Here are some numbered points:
np.array([1.8, 0.6, 0.6, 0.6, -0.5, -0.1, 1.0, -0.4, -0.5, 0.2, 0.5, 1.1, -0.6]) 0
np.array([1.7, 2.3, 0.8, 1.2, -0.7, -1.0, 0.4, -1.2, -0.6, 1.0, -0.5, 2.3, 0.2]) 1
np.array([1.0, -1.2, -1.2, 1.1, -0.7, -0.5, 1.7, 1.6, -0.7, 1.0, 0.8, 1.8, -0.1]) 2
np.array([-0.2, 0.7, 0.8, -0.8, -1.2, 2.3, 2.3, 0.4, 0.1, -1.0, 2.3, -0.6, -1.2]) 3
np.array([-0.8, 1.0, -1.2, 2.2, 0.1, -0.7, -1.9, 0.7, -0.9, 0.4, -0.8, 1.3, 0.6]) 4
np.array([-0.3, -1.1, 0.4, -1.5, -0.3, -0.6, 0.0, 1.1, -0.2, -0.9, -0.2, 0.0, 0.6]) 5
np.array([0.0, -1.7, 0.3, 0.1, -0.5, 0.4, -0.2, 0.3, 0.2, -1.7, 2.2, -1.3, -1.9]) 6
np.array([-1.4, -0.1, -0.1, -0.7, 1.2, 2.7, -0.5, -0.8, 1.8, -1.0, 0.1, -0.8, -1.1]) 7
np.array([-1.2, -0.4, -0.3, -0.3, 1.6, 0.0, -1.2, 0.4, -1.1, -0.7, -0.7, -0.6, 0.1]) 8
np.array([0.1, -1.3, 0.7, 0.8, 1.5, -0.3, -0.7, 0.6, -0.7, -1.2, 0.2, 0.3, -0.2]) 9
np.array([0.6, -1.1, -0.8, -1.2, -0.5, 0.4, 1.9, -0.1, 0.1, 1.3, 0.1, -0.2, 1.1]) 10
np.array([-0.5, -0.3, -0.9, -0.2, 1.7, -0.4, -0.5, 0.2, -0.6, -0.6, 0.3, -1.3, -0.4]) 11
np.array([-0.2, -0.2, -0.6, -0.7, 1.3, 0.1, 0.7, -0.2, 1.2, 1.3, -0.1, 0.2, 0.8]) 12
np.array([-0.7, 1.0, -0.4, -1.4, 1.9, -0.5, -0.6, -0.8, 0.5, 0.4, -0.7, -0.2, 0.8]) 13
np.array([0.9, -1.3, 0.8, -1.0, 1.1, -0.8, 1.0, 1.0, 0.1, 1.3, -0.4, 1.3, 1.5]) 14
np.array([0.5, -0.2, 0.5, 1.7, -0.4, -0.3, -0.6, 1.5, 0.0, -1.6, 1.2, 1.0, -0.3]) 15
np.array([-0.2, -0.6, 0.1, -0.7, -0.7, 0.0, -0.1, -0.6, -1.3, -0.3, -0.6, -0.9, -0.3]) 16
np.array([0.7, -0.3, 1.7, 2.5, 0.2, -0.6, -1.4, -0.3, -1.0, -1.5, 0.3, 0.5, -0.5]) 17
np.array([1.5, 1.4, -0.2, 0.2, -0.4, -0.8, 0.5, -0.8, -0.4, 1.7, -1.1, 1.8, 0.8]) 18
np.array([-1.0, -0.3, -0.5, 0.5, -0.5, 0.2, 0.7, -0.1, 0.3, -1.1, 1.1, -1.4, -1.2]) 19
np.array([-1.9, 0.4, -1.8, -0.6, -0.6, -0.8, -0.6, -0.6, -0.8, 0.8, -0.6, -0.1, 0.3]) 20
np.array([0.9, 0.2, 0.5, -0.1, -0.9, 0.1, 1.9, -0.9, -0.6, 0.4, -0.8, 0.9, -1.1]) 21
np.array([1.6, -0.1, 1.5, -0.7, -0.4, -0.7, 0.5, 0.6, 0.6, -0.3, 0.4, 1.3, -0.2]) 22
np.array([0.5, -1.3, 0.8, 0.8, 2.0, 0.0, -0.8, -0.1, 0.1, -0.6, -0.7, 0.4, 0.0]) 23
np.array([-1.4, -1.7, -1.1, 0.3, -0.7, 1.3, -2.0, 0.6, -0.2, -1.0, -0.1, -0.4, 0.0]) 24
np.array([-1.3, 1.3, -1.1, -0.7, -0.3, -0.8, 0.0, -1.4, 0.3, 0.3, -1.1, -0.2, 0.5]) 25
np.array([-0.4, -0.9, -0.2, -0.3, 2.4, 0.1, -1.3, -1.2, 0.0, 0.5, -1.2, -0.5, 0.2]) 26
np.array([-1.6, 0.7, 0.4, -1.6, 0.0, 1.5, 0.3, -1.3, -0.3, -1.1, -0.2, -1.9, -0.8]) 27
np.array([-1.4, -0.3, -1.7, -0.6, -0.4, -0.5, -0.1, -1.0, -0.9, 0.7, -1.4, 0.8, 0.6]) 28
np.array([1.7, -1.3, 1.0, 0.2, -0.8, -0.4, 2.2, 1.6, 0.5, -0.1, 0.8, 1.2, 0.2]) 29
np.array([-0.8, 0.1, -1.3, 1.1, -0.7, -0.5, 0.3, 0.1, -1.0, 0.7, 2.5, -0.6, -0.5]) 30
np.array([-0.5, -0.8, 2.0, -1.1, 2.4, 0.1, -0.5, -0.3, 0.4, -1.8, -1.1, -1.0, -1.1]) 31
np.array([0.2, -0.1, -0.3, 0.2, 1.6, -0.7, -1.0, -0.2, 0.2, 1.1, 0.5, -0.6, 1.6]) 32
np.array([0.8, -0.2, 1.5, -0.1, -0.8, -0.3, 1.2, -0.4, -0.3, -1.0, 0.0, -0.2, -1.1]) 33
np.array([-0.9, -1.6, -0.7, 0.2, -0.1, 0.9, -1.6, 0.7, -0.2, -1.0, 0.1, -0.5, 0.0]) 34
np.array([0.7, -1.1, 0.5, 1.3, -0.8, -0.2, -0.1, 1.5, -0.4, -1.7, 1.9, -0.4, -1.4]) 35
np.array([0.9, 0.3, -0.5, -0.7, -0.7, -0.8, 1.0, 0.4, -0.4, 0.6, -0.4, 1.0, 1.2]) 36
np.array([0.0, -0.7, -0.6, 0.6, 1.1, -0.8, -0.5, 0.6, 0.0, 0.6, -0.3, -0.3, 1.2]) 37
np.array([1.7, -1.5, 1.1, -0.8, -0.6, -0.6, 0.1, 2.2, 0.6, -1.4, -0.6, 2.0, 0.6]) 38
np.array([-0.7, -0.5, -0.5, 0.7, 1.3, -0.8, -1.4, -0.1, -0.9, -0.6, -0.7, -0.2, 0.1]) 39
np.array([0.1, -0.9, 1.1, -0.5, 1.2, 0.0, -1.1, 2.1, -0.6, -1.5, -1.1, 0.4, 0.8]) 40
np.array([-0.1, -0.6, -0.3, -1.1, -0.5, 2.3, 2.2, -1.3, 2.6, 1.8, -0.3, -0.1, 0.6]) 41
np.array([-0.9, 0.0, -0.2, -0.9, 1.1, 0.7, 0.1, -0.5, 0.7, -0.1, -0.5, -1.3, 0.1]) 42
np.array([-0.9, 0.6, 0.8, -1.0, 0.0, 1.1, 0.1, -1.4, 0.3, -0.2, -0.3, -0.8, -0.7]) 43
np.array([-0.9, 1.1, 0.0, 0.7, -0.7, -1.0, -0.5, 0.1, 0.2, -1.2, 0.6, 0.0, -0.8]) 44
np.array([2.0, 1.0, 0.5, 0.9, -0.7, -0.5, 0.8, -0.6, -0.7, 0.7, 0.5, 1.4, -0.3]) 45
np.array([-0.3, -0.7, -0.1, -0.9, -0.4, 0.5, -0.4, -0.7, -1.2, -0.4, -0.7, -0.9, -0.3]) 46
np.array([-0.7, -0.4, -0.4, 0.7, 1.5, -0.7, -1.4, -0.6, -0.8, -0.5, -1.3, -0.4, 0.2]) 47
np.array([0.0, -0.6, 0.4, 1.7, -0.4, -0.2, -1.0, 0.2, -1.0, 0.5, 0.2, 0.2, 0.2]) 48
np.array([1.8, -1.8, 0.6, -1.4, 0.0, 0.4, 1.6, 2.3, 0.2, 0.8, -0.4, 1.4, 2.4]) 49
np.array([0.9, 0.9, -1.1, -1.2, -0.1, -0.2, 1.1, -0.2, 1.1, 1.4, -1.5, 0.6, 1.9]) 50
np.array([1.3, 1.7, 2.0, 0.3, -0.7, -0.1, 2.5, -1.2, 0.7, 0.4, -1.4, 0.3, -1.2]) 51
np.array([-0.4, -0.4, -0.2, -0.2, -0.7, 0.1, 0.4, 0.4, 1.1, -0.3, 1.8, -1.0, -0.4]) 52
np.array([0.7, 1.3, 0.7, -0.4, 0.8, -0.7, 0.4, -1.3, 1.3, 0.8, -1.3, -0.4, -0.1]) 53
Which five points above are nearest to each new point by angle, seen from the average point of the numbered points? Their numbers follow each, smallest number first.
np.array([1.1, 0.6, -0.6, -1.6, -0.7, -1.2, 0.8, 0.6, -0.2, 0.8, -1.1, 1.3, 1.8]) 14 18 36 49 50
np.array([0.9, -0.2, -0.6, -0.9, 1.4, 0.1, 0.0, 0.0, 2.0, 1.4, -0.5, -0.2, 1.3]) 12 13 32 41 50
np.array([0.6, -0.5, 0.8, -1.2, 1.2, 1.4, -0.3, 0.2, 1.4, -0.2, 0.8, -1.2, -0.8]) 6 7 31 42 52
np.array([2.1, -1.2, 0.5, -0.2, 1.2, -1.1, 0.2, 0.4, -0.4, 1.2, 0.9, 1.9, 2.2]) 14 29 32 36 49
np.array([1.5, 0.2, -0.5, -0.7, 0.4, -0.1, 1.0, 0.2, 0.9, 1.2, -1.4, 0.9, 1.8]) 14 18 36 49 50
np.array([-0.3, 1.5, 2.0, 0.2, -0.6, -0.4, -1.2, -1.6, -0.7, -0.6, -1.4, -0.6, -1.2]) 16 17 43 51 53
np.array([1.1, 1.5, 0.4, 0.6, -0.7, -0.4, 0.4, -1.1, -0.4, 0.7, -0.4, 1.5, 0.1]) 0 1 18 21 45
np.array([-0.7, -0.1, -0.8, -0.4, -0.5, -0.4, 0.3, -0.9, -0.8, 0.3, -1.0, 0.6, 0.2]) 16 18 20 25 28
np.array([-0.7, 1.1, -1.1, 2.1, -0.7, -0.5, -1.8, 0.4, -0.8, 0.7, -1.1, 1.2, 0.2]) 4 20 28 39 48
np.array([1.0, 1.7, 1.4, -0.3, -0.4, 0.0, 2.3, -1.3, 1.2, 0.3, -1.2, -0.2, -0.8]) 0 21 33 51 53
np.array([1.3, -0.9, 1.1, -0.2, -0.5, 0.0, 0.1, 1.6, 0.9, -1.0, -0.3, 1.5, 0.2]) 15 22 29 38 49
np.array([-1.2, -0.4, 0.1, -0.8, 0.8, -0.9, 0.1, 0.1, 0.6, 0.1, -0.6, 0.4, -0.1]) 12 13 25 26 42
np.array([-0.3, 0.8, -0.3, 1.0, -0.6, -1.0, 0.1, 0.1, 0.1, -0.3, 0.6, 0.2, -0.4]) 4 15 19 30 44
np.array([0.6, -1.6, 0.1, 1.0, -0.8, -0.1, -0.1, 1.8, -0.3, -1.6, 2.2, -0.5, -1.2]) 6 15 19 35 52
np.array([-1.9, 1.0, -2.2, -0.9, -0.8, -0.2, -1.7, -0.2, 0.8, 1.6, 0.8, -0.9, 2.1]) 13 20 25 28 32
np.array([1.5, -0.7, 0.6, 2.1, 1.2, -0.5, -0.1, 0.1, -0.2, 0.1, -1.4, 2.1, 1.3]) 1 14 17 18 23
np.array([-0.7, 0.1, -1.1, -0.2, 2.5, -0.2, -0.6, -0.3, -0.5, -0.5, -0.1, -1.5, -0.7]) 8 11 26 39 47
np.array([-0.9, 0.6, -0.6, -1.2, 1.2, -0.3, -0.6, -0.6, 0.4, 0.1, -0.1, -0.5, 0.5]) 13 25 26 32 42
np.array([-1.1, 1.1, -0.4, -0.8, 1.5, -0.9, -0.9, -1.0, 0.8, 0.9, -0.9, 0.3, 0.2]) 12 13 25 26 53
np.array([-0.4, -1.1, 0.3, -1.5, -0.7, -0.2, -0.1, 0.9, -0.3, -0.5, -0.3, 0.0, 0.7]) 5 16 38 40 49
np.array([-0.6, 0.6, 0.0, 0.9, -0.7, -0.6, -0.4, 0.4, 0.0, -0.9, 0.5, 0.3, -0.3]) 4 15 17 35 44
np.array([-0.9, 2.1, 1.5, 0.8, -1.5, -0.6, 0.4, 0.1, 0.7, -0.8, 0.8, -1.4, -1.2]) 3 19 33 44 52
np.array([2.2, 0.2, 1.7, -0.3, -0.5, -0.7, 0.8, 0.8, 0.4, 0.0, 0.8, 2.0, 0.0]) 0 22 29 38 45
np.array([-0.5, 0.2, -0.6, 0.6, -0.6, -0.2, -0.9, 0.4, -0.5, 0.2, -0.5, 0.8, 0.2]) 4 20 24 28 48
np.array([0.9, 0.7, 1.2, 1.2, 0.6, -0.2, -0.6, -0.7, 0.1, -1.3, -0.7, 0.9, -1.6]) 1 17 23 33 51
np.array([-0.6, 0.4, 0.2, -0.4, -1.0, 1.5, 1.3, 0.3, -0.3, -0.6, 2.3, -0.6, -1.0]) 3 6 19 30 52
np.array([0.7, -1.1, -0.7, -0.5, -0.6, 0.2, 1.3, 0.4, -0.2, 0.8, 0.3, 0.4, 0.9]) 2 10 29 36 49
np.array([-1.7, 0.0, -1.7, 0.8, -0.2, -0.8, -1.6, 0.1, -1.1, 0.3, 1.9, -0.5, -0.2]) 4 11 20 30 44
np.array([0.0, -0.1, -1.2, 1.5, 1.0, -0.1, -1.0, -0.1, -0.4, 0.8, -0.3, 0.8, 0.4]) 4 37 39 47 48
np.array([-0.1, -0.5, 0.6, -0.9, 0.9, 2.2, 0.0, -0.8, 1.3, -1.0, -1.0, -1.3, -1.6]) 7 27 31 42 43
np.array([-0.4, -0.3, 0.7, -1.7, -0.1, 1.4, 1.1, -0.8, 2.0, 0.8, -0.9, -0.7, -0.7]) 7 27 41 42 43
np.array([1.0, 1.5, 0.8, -0.7, 1.6, -0.7, 0.1, -1.6, 2.1, 1.1, -1.3, -0.5, 0.2]) 12 13 50 51 53
np.array([1.4, 1.6, -0.1, -0.1, -0.9, -1.0, 0.7, -0.7, -0.2, 1.5, -1.0, 1.2, 1.0]) 1 18 36 45 50
np.array([0.0, 1.6, 0.0, 1.6, 0.0, -0.6, -2.0, -1.3, -0.9, 0.5, 0.0, 0.4, 0.6]) 1 4 17 47 48
np.array([-1.1, -0.7, -0.5, -0.4, 2.3, 0.0, -1.5, 0.6, -1.4, -0.6, -1.6, -0.3, 0.7]) 8 26 39 40 47
np.array([0.5, 2.2, 0.4, 1.2, -1.2, -0.6, -1.3, -1.6, -0.8, -0.1, -0.9, 0.9, -0.2]) 1 4 18 44 45
np.array([0.0, -1.5, 1.0, -1.8, -0.4, -0.5, 0.3, 1.4, -0.3, -0.9, -0.6, 0.3, 1.0]) 5 14 38 40 49
np.array([-1.0, 0.3, -0.8, 0.7, -0.5, -0.8, -1.0, 0.0, -1.0, 0.2, 1.6, -0.5, -0.5]) 19 20 30 44 48
np.array([-1.0, -0.8, -0.3, -0.9, -0.1, -1.0, -0.2, 1.7, 0.2, -1.5, -0.2, -1.3, -0.5]) 5 6 11 19 34
